The same turns and mirrors carry the whole set onto itself and the rows of a family onto each other. Which other rows belong to the same family as each row named below? List them in the order they appear above.
These 32 rows form 4 families of 8 rows each.
J_573: 5 56 6 20 9 -11 -11 -20 -5 -24 14 -9 -21 9 -10 4 11 -14 -22 -15 25 50 -27 5 5 -15 -2 -10 -10 0 6 -19
J_235: -11 3 6 17 -5 30 -7 22 -23 -16 -6 -15 12 4 -9 1 15 -3 12 -7 18 43 -20 -12 -3 -32 -21 -19 24 -8 5 -18
J_461: 9 31 -28 52 -1 4 3 -6 -30 -28 3 -15 -1 29 -9 13 -9 -9 20 12 3 29 15 9 3 1 17 -20 -3 16 -16 -9
J_989: -5 32 -15 5 -5 28 3 -8 -25 -22 -4 15 -11 23 13 -10 -5 3 -19 -1 -5 17 -19 -23 26 -9 22 -5 -24 13 -22 1
J_488: -2 20 -17 10 5 25 1 -1 -32 -19 1 13 6 17 -9 -14 12 22 -18 -21 -13 28 -11 -25 41 -28 22 -15 -10 10 -18 -4
J_733: -9 -2 -45 1 -21 19 -13 17 -51 -26 -12 -25 2 19 -19 7 22 1 11 6 11 0 4 5 22 -26 -22 -48 -21 19 -15 -4
J_439: -12 21 -55 18 -6 -15 6 -26 -31 -25 15 -13 -25 24 -20 24 35 -19 -13 -16 -5 8 -10 0 18 -2 2 -30 -24 39 -25 -16
J_942: -19 0 -10 -24 -8 14 -6 -4 -27 -30 32 -5 -8 -5 -29 12 24 -7 -42 -27 24 8 -12 -6 5 -33 -23 -12 -8 2 -15 -22
J_948: -2 36 -13 48 6 3 3 -10 -39 -10 -9 -22 -11 19 -4 13 -16 1 18 15 -9 38 -3 15 19 -9 -1 -22 -7 20 -20 -24
J_664: 6 30 -8 47 -1 3 -15 -8 -23 -25 8 -25 -13 29 -6 13 2 5 34 11 0 40 -15 20 -1 1 9 -19 -16 22 -9 -8
J_384: -11 -20 -49 6 -13 21 3 19 -35 -16 5 -18 5 7 -13 15 11 6 14 1 -5 -15 1 -12 18 -25 -15 -24 -13 29 -25 -7
J_119: 2 17 12 9 0 24 -15 28 -8 -16 6 -11 12 -7 -6 -7 -14 16 5 4 24 28 -17 -4 4 -38 -20 -3 2 -9 4 -11
J_130: -22 10 -39 20 1 -12 4 -11 -9 -15 19 -41 -16 -5 -31 19 28 -14 15 1 28 18 -3 34 1 -26 -22 -16 -10 30 4 -24
J_868: -10 -2 -45 7 -16 26 -7 15 -35 -1 -6 -10 10 23 -21 17 6 9 33 10 7 6 -3 -17 30 -27 -14 -38 -20 20 -20 -22
J_674: 7 34 -21 5 10 20 6 -9 -30 -6 -2 19 8 23 2 -18 6 21 -20 -8 -15 17 -22 -21 13 -22 -2 -16 -20 -6 -14 8
J_276: -5 5 -28 21 0 -22 -13 11 -16 -14 24 -43 -4 -5 -36 25 29 -7 9 -10 26 18 -6 18 -5 -29 -40 -31 3 17 1 -29
J_652: -15 14 2 21 -3 27 -22 18 -11 -20 23 -29 27 -7 -4 -1 -3 -1 12 -2 8 36 -7 -3 7 -45 -18 -23 1 5 11 -24
J_168: -9 18 -27 19 -14 -16 -7 2 -8 -21 17 -38 -21 0 -18 33 13 -30 10 5 31 7 -16 16 -20 -12 -37 -20 -13 19 -4 -25
J_560: 9 37 -35 51 2 -7 -3 3 -14 -11 -13 -23 -8 22 5 7 -2 3 36 12 -7 27 -13 -1 16 -8 5 -26 -14 26 -6 -3
J_624: -16 7 -35 -18 -5 8 4 8 -18 -17 10 -1 1 -14 -18 3 19 -9 -42 -24 15 -6 -9 -26 23 -42 -24 -15 -6 7 -12 -19
J_528: -11 40 6 22 2 -15 1 -14 2 -17 24 -14 -22 18 -2 24 12 5 -30 -14 19 47 -10 0 -5 -24 -7 14 -6 9 -4 -8
J_11: 2 35 -48 10 0 -18 0 -21 -20 -21 26 -13 -26 14 -18 16 10 -3 -22 -8 0 -7 -4 5 25 -8 5 -16 -47 39 -26 -9
J_270: 2 40 1 18 10 -17 -4 -13 -5 -38 24 -18 -23 -6 -2 0 14 -15 -42 -21 14 27 -22 9 -7 -13 -1 1 -4 8 0 -7
J_851: 13 27 -5 8 -7 22 -13 12 -31 -24 1 15 5 23 7 -3 -5 11 -20 -16 -10 16 -22 -39 22 -13 4 -20 -14 1 -25 -4
J_455: -16 6 -15 -25 -7 5 -13 6 -8 -11 19 -12 -12 -11 -17 2 33 4 -28 -23 18 5 -39 -17 17 -42 -35 -17 -19 14 -5 -18
J_576: -1 40 -1 29 12 -12 3 -16 12 -14 29 -2 -18 -3 -8 12 -2 -7 -20 -16 11 35 -30 -12 1 -12 3 14 -1 10 -5 -26
J_15: 5 25 -45 7 -2 -17 14 -19 -30 -20 -2 1 -42 24 -19 20 26 -4 -23 -12 12 0 -17 -5 13 4 4 -10 -25 27 -31 -4
J_755: 3 -2 -49 4 -9 25 -9 16 -45 -22 -4 -11 7 -1 -23 -6 9 -9 21 1 -2 -15 -14 -7 28 -16 -9 -47 -17 21 -17 -23
J_853: 5 16 -48 1 14 -31 1 -19 -26 -29 7 -3 -14 17 -10 26 11 -10 -32 -9 9 10 -20 -2 14 -9 8 -33 -35 38 -26 -15
J_224: -18 6 -24 22 -18 -11 -16 11 -11 -35 20 -47 -18 -5 -28 33 15 -26 12 -2 34 19 -4 10 10 -19 -15 -20 -2 36 -7 -36
J_691: -7 4 -32 -21 -12 6 -10 10 -1 -28 30 -5 -3 -2 -20 4 36 -6 -26 -29 28 -3 -22 -25 2 -30 -17 -14 -14 8 -2 -2
J_570: -13 24 4 25 -20 41 -10 19 -13 -9 10 -22 -1 2 -11 -8 9 5 22 -5 11 26 -6 -3 8 -29 -26 -4 13 -9 3 -14

The rest of the family of J_439: J_989, J_664, J_119, J_868, J_276, J_624, J_270
The rest of the family of J_455: J_461, J_488, J_733, J_168, J_576, J_853, J_570
The rest of the family of J_573: J_942, J_384, J_130, J_652, J_560, J_851, J_15

The same turns and mirrors carry the whole set onto itself and the rows of a family onto each other. Which other rows belong to the same family as each row named below? List them in the order they appear above.
These 40 rows form 10 families of 4 rows each.
J_76: 0 -14 -11 9 -6 10 -23 25 3
J_974: -9 -20 15 -23 -23 13 16 -4 -28
J_165: 3 -40 3 -7 -12 6 -5 22 18
J_879: -22 -1 -17 -8 14 3 18 -8 10
J_60: -10 -13 9 8 -33 25 -10 13 -4
J_369: 3 -12 20 -28 -10 -2 -13 -26 -17
J_759: -6 1 -8 -37 -11 3 -22 -25 5
J_625: -9 -34 16 -17 -27 26 1 6 16
J_710: 7 -24 -28 -1 -4 -4 8 -18 -20
J_563: -17 -8 -24 -6 10 27 -11 12 -17
J_766: 11 4 -16 0 -1 34 -10 -9 15
J_230: 3 -41 -14 -29 9 9 -24 0 2
J_430: -5 18 -11 -5 15 2 -6 2 -7
J_598: -2 -16 -23 4 4 5 -14 26 -8
J_157: -5 -15 -7 -41 -15 15 -27 -23 -4
J_826: -2 -17 35 2 -2 17 8 -2 -5
J_937: 3 3 16 -17 3 -11 14 -8 -14
J_94: -3 -12 -3 -28 -45 10 -11 0 5
J_673: -5 -4 -28 -40 7 0 -11 -7 3
J_855: 6 -10 -15 -18 17 -12 -21 -1 -13
J_26: 22 9 -22 -15 -3 2 7 -6 6
J_498: -27 -7 -5 6 3 20 13 -3 17
J_105: 1 -16 -8 -26 17 -7 -13 -13 -26
J_316: -23 -15 14 -4 -2 18 22 -16 11
J_806: -11 -22 -20 -12 1 26 -17 17 20
J_878: -3 -28 -13 -19 19 13 -27 -2 13
J_45: -2 -24 -11 15 -24 28 -2 -23 -9
J_232: -10 0 -17 -30 0 3 4 -9 -32
J_237: 4 -35 -12 -16 -21 4 -8 24 7
J_194: -16 -30 6 1 -12 36 1 15 -14
J_700: 0 -15 -33 14 -15 13 0 -7 -9
J_328: 27 -19 7 -18 -1 3 20 -13 3
J_864: -5 -14 23 -23 -22 13 -7 -26 -21
J_849: -19 -11 3 -16 9 -1 27 -20 4
J_97: -10 -2 9 12 11 28 -12 7 4
J_186: 16 -26 15 -4 -1 35 1 -16 13
J_986: 0 -11 8 -24 -40 -2 2 -2 10
J_711: -2 -18 8 -44 -22 -1 7 -16 0
J_299: -3 -15 23 1 -35 18 -13 1 0
J_525: 3 -34 -5 0 -12 13 6 -33 -19

The rest of the family of J_76: J_369, J_855, J_299
The rest of the family of J_878: J_165, J_759, J_986
The rest of the family of J_105: J_60, J_598, J_864
The rest of the family of J_316: J_879, J_498, J_849
The rest of the family of J_194: J_974, J_563, J_232
The rest of the family of J_625: J_673, J_806, J_711
The rest of the family of J_937: J_430, J_826, J_97

The same turns and mirrors carry the whole set onto itself and the rows of a family onto each other. Which other rows belong to the same family as each row named below? List them in the order they appear above.
These 32 rows form 4 families of 8 rows each.
J_93: 9 -7 -3 0 -7 3 9 -3 -5 2 8 -10 -13 -9 25 -8 9 7 3 25 10 -17 9 -13 22 -38
J_268: 7 -21 -1 7 1 -12 21 9 13 -7 25 22 -6 -24 21 -10 -3 4 7 1 33 15 -6 -3 9 -6
J_830: -25 21 -2 -16 32 2 -4 2 33 6 -11 19 -10 -14 -16 2 -13 -12 -11 9 -1 9 -4 6 4 37
J_955: -3 -9 8 -9 -2 13 -3 -1 -10 5 20 -4 -25 -13 19 0 9 7 12 14 11 -15 14 -12 30 -34
J_619: 1 -3 27 -3 -3 -13 -15 3 3 -4 10 -12 13 -3 -2 -14 18 20 -10 -3 -10 -26 -1 -11 20 -32
J_121: -1 30 17 -14 30 -13 1 -3 -1 1 -33 6 -29 2 -7 0 13 -23 -13 20 2 10 -8 -16 -8 21
J_780: 14 -22 -3 20 -2 -14 17 19 4 -7 27 13 -4 -18 23 -15 3 6 14 9 18 2 1 -4 -12 -14
J_352: 11 -6 18 -19 14 -8 -8 -3 5 11 -12 -21 -51 5 0 9 -11 -16 -2 -15 -20 19 12 3 -14 26
J_725: 26 1 14 -11 23 -10 -3 -1 4 21 -10 -11 -37 5 3 4 -11 -22 1 -15 -9 13 12 -3 -39 12
J_236: -30 29 2 -6 34 2 -5 -4 38 3 -18 12 0 -15 -1 0 2 -2 -8 9 -4 12 5 19 0 23
J_492: -14 -19 25 -21 -4 -16 -22 3 -7 3 13 -12 9 -1 -12 -10 12 13 -9 0 -22 7 -8 -5 10 -32
J_587: 19 -3 15 -11 10 -6 1 -7 16 6 -5 -16 -46 4 17 21 -5 -16 -12 -10 -16 0 -2 -14 -36 19
J_333: -12 13 -10 9 8 14 -9 -11 15 17 1 -18 -17 -11 8 8 -18 -2 7 -17 -26 10 9 26 -16 28
J_795: 12 -12 12 4 -7 -22 0 16 -16 -28 12 11 21 5 -6 10 19 16 4 -10 4 17 -14 -7 -4 5
J_315: 12 24 12 -15 31 -7 9 -11 6 -6 -25 12 -32 -2 -12 8 6 -11 -23 19 11 -15 -2 -11 -13 21
J_392: -3 28 12 -19 27 -4 4 -11 -7 -6 -28 18 -37 8 3 -3 -3 -22 -15 23 -2 8 -6 -8 -15 7
J_414: 4 -15 3 4 3 -34 5 14 -22 -15 17 10 15 0 -20 -14 7 17 9 -2 -1 14 -16 13 -4 1
J_291: -21 15 0 -6 26 18 -9 -2 47 -10 -19 19 0 -3 1 9 0 -5 -18 11 -9 -7 3 3 -6 22
J_854: -11 -17 -6 -5 -10 17 2 -9 -4 8 21 -13 -23 -19 10 -5 8 11 1 20 10 -13 2 -8 27 -27
J_358: 5 -18 29 -14 -8 -13 -22 9 3 0 11 -20 1 4 -20 -5 16 30 0 1 -12 -16 2 -7 15 -17
J_57: 12 -24 -14 10 9 -1 19 23 9 0 23 15 -9 -11 20 -8 6 6 19 -1 28 12 -1 -12 7 -11
J_924: 18 6 14 -8 7 -11 0 -2 6 25 -16 -23 -48 10 1 2 -12 -14 2 -8 -15 12 -3 -10 -29 18
J_443: -15 2 -17 -3 10 18 -10 -6 22 17 -8 -11 -23 -6 -8 21 -14 -14 6 -10 -19 14 10 26 -4 29
J_536: -9 12 -19 7 18 9 -12 -1 16 15 2 -29 -5 -5 2 20 -8 -14 2 -18 -28 4 3 22 -17 25
J_306: 4 -9 8 17 -4 -19 -1 11 -6 -16 20 8 25 -2 -4 1 22 19 5 -12 -3 -2 -20 3 -14 -15
J_226: -3 -24 -16 -3 0 -15 16 19 6 -1 22 8 5 -9 24 -14 -7 -5 18 16 16 25 -4 -13 7 -9
J_935: 2 7 -6 13 8 11 -7 -12 21 1 -2 -12 -21 -2 4 20 -11 -6 4 -25 -16 -13 12 30 -11 31
J_506: -3 -10 -1 -11 -2 -5 0 -9 -15 16 15 -15 -10 -16 4 -10 -1 -7 8 10 14 -6 13 -2 38 -31
J_800: 1 -4 32 -15 -9 -14 -20 11 0 -4 12 -5 0 -2 -12 4 13 32 -10 -1 -16 -12 -8 -2 18 -31
J_396: -26 28 0 -8 33 -4 -6 1 41 -1 -15 6 -8 -6 -3 -6 -10 -6 -11 14 -12 -8 -8 20 9 20
J_145: -2 21 11 -34 29 -14 7 -9 -4 -3 -23 10 -35 9 -9 11 -1 -12 -16 9 -5 17 -14 -12 -8 28
J_312: 14 -12 1 14 0 -18 3 28 -10 -20 18 12 15 -5 -11 1 14 24 -2 -10 -6 10 -26 -1 -2 1

The rest of the family of J_93: J_830, J_619, J_780, J_352, J_443, J_306, J_145
The rest of the family of J_226: J_492, J_587, J_315, J_414, J_291, J_935, J_506
The rest of the family of J_800: J_955, J_121, J_236, J_333, J_57, J_924, J_312

The same turns and mirrors carry the whole set onto itself and the rows of a family onto each other. Which other rows belong to the same family as each row named below? List them in the order they appear above.
These 18 rows form 3 families of 6 rows each.
J_801: -33 1 -12 -5 -33 -4 4 13 15 17 23 13 22 24 -8 3 24 10 -12 -31 32 9 -13 26 7 17 16 -20 -22 9 -24 27 -10 -10 -9 -11 18 23
J_809: 14 11 4 -16 -16 15 6 -6 -10 12 7 -19 -21 -15 -19 14 26 18 -9 -10 -8 14 8 24 24 -3 22 -5 0 13 -16 10 25 11 5 -34 18 -10
J_467: -26 11 -20 6 4 -5 8 -6 -26 2 5 -6 5 -17 -26 21 22 3 4 -10 5 0 2 28 21 2 29 7 -21 -48 -16 22 13 20 -9 12 -11 -42
J_614: -14 -1 -3 -13 -23 1 2 14 20 18 8 4 28 29 -3 -10 30 14 -13 -37 25 1 -4 34 13 4 6 -11 -23 6 -27 15 -4 -18 -3 -23 28 18
J_365: -19 -1 -4 18 -12 28 33 -4 15 -17 -12 -5 20 -20 26 20 7 20 6 -10 10 30 -8 12 -4 21 30 5 -1 -16 -28 -34 -3 -5 4 21 -12 -17
J_914: -21 12 -17 -13 -28 -3 11 21 -3 25 6 9 28 23 1 -17 37 28 -14 -32 15 18 -2 30 13 -1 9 3 -26 14 -21 23 0 -14 -11 -10 19 23
J_538: -29 3 -10 22 1 30 42 -1 13 -9 -2 7 17 -17 23 14 20 20 9 -1 20 28 -1 23 12 20 31 6 -17 -22 -22 -29 4 -13 3 17 -27 -29
J_140: 6 -4 -38 15 -7 10 11 -17 -15 -19 -10 37 28 8 -7 0 18 10 -18 -37 31 9 22 20 8 17 3 14 -13 -20 -32 1 -41 -6 3 5 -6 -10
J_638: -9 4 -18 21 -26 -4 18 -26 -25 -21 7 18 38 -2 -6 -2 11 0 -20 -34 33 -4 29 42 -4 23 9 1 -3 -10 -36 8 -32 -8 2 6 -8 -1
J_960: -27 -27 24 -5 -13 -7 40 -23 18 13 10 30 -4 -19 10 3 5 23 -2 -18 5 17 22 -3 37 24 28 12 1 14 -31 0 6 -13 3 6 6 8
J_965: 21 11 0 -13 -17 15 12 8 -18 14 10 -6 -21 -13 -21 9 30 28 -15 -8 -18 26 5 15 16 6 27 10 2 19 -20 10 24 13 -8 -4 19 -6
J_970: -21 18 -29 17 -17 5 5 -16 -24 6 5 0 2 -6 -22 20 21 -10 -4 -19 6 11 9 5 19 -9 18 1 -19 -55 -10 27 4 21 -12 13 0 -31
J_617: -23 -12 31 5 -26 9 49 1 14 21 11 26 -4 -14 9 -6 17 7 -4 -16 -1 17 27 13 32 22 19 30 -12 17 -11 7 3 -18 -11 10 10 13
J_63: 0 0 -30 15 -9 -5 13 -13 -20 -14 -1 24 36 6 -13 -1 26 6 -16 -27 37 7 22 46 1 26 11 9 -20 -15 -52 5 -25 -12 1 6 -17 -16
J_66: 3 17 -4 -19 -22 7 -4 -5 -18 -2 19 -4 -12 -19 -14 30 22 20 -6 -2 -1 25 -2 24 13 -6 32 6 10 18 -17 10 33 1 10 -25 6 -2
J_252: -20 -21 37 6 -19 11 46 -17 28 26 6 17 -6 -12 14 -1 14 13 0 -20 10 13 24 9 41 16 12 14 -6 8 -29 -1 16 -18 -3 -8 10 2
J_74: -17 7 -16 29 -3 41 28 -10 13 -15 5 18 16 -7 31 19 19 22 6 -10 12 29 6 11 16 -1 24 11 -7 -30 -9 -28 10 -13 7 28 -11 -24
J_473: -36 17 -13 9 -4 -6 8 -15 -35 4 5 -8 14 -14 -15 25 11 17 5 -26 8 2 -15 15 13 -5 18 10 -7 -47 -12 23 23 21 -12 4 -3 -25

The rest of the family of J_914: J_140, J_965, J_970, J_617, J_74
The rest of the family of J_614: J_809, J_467, J_538, J_63, J_252

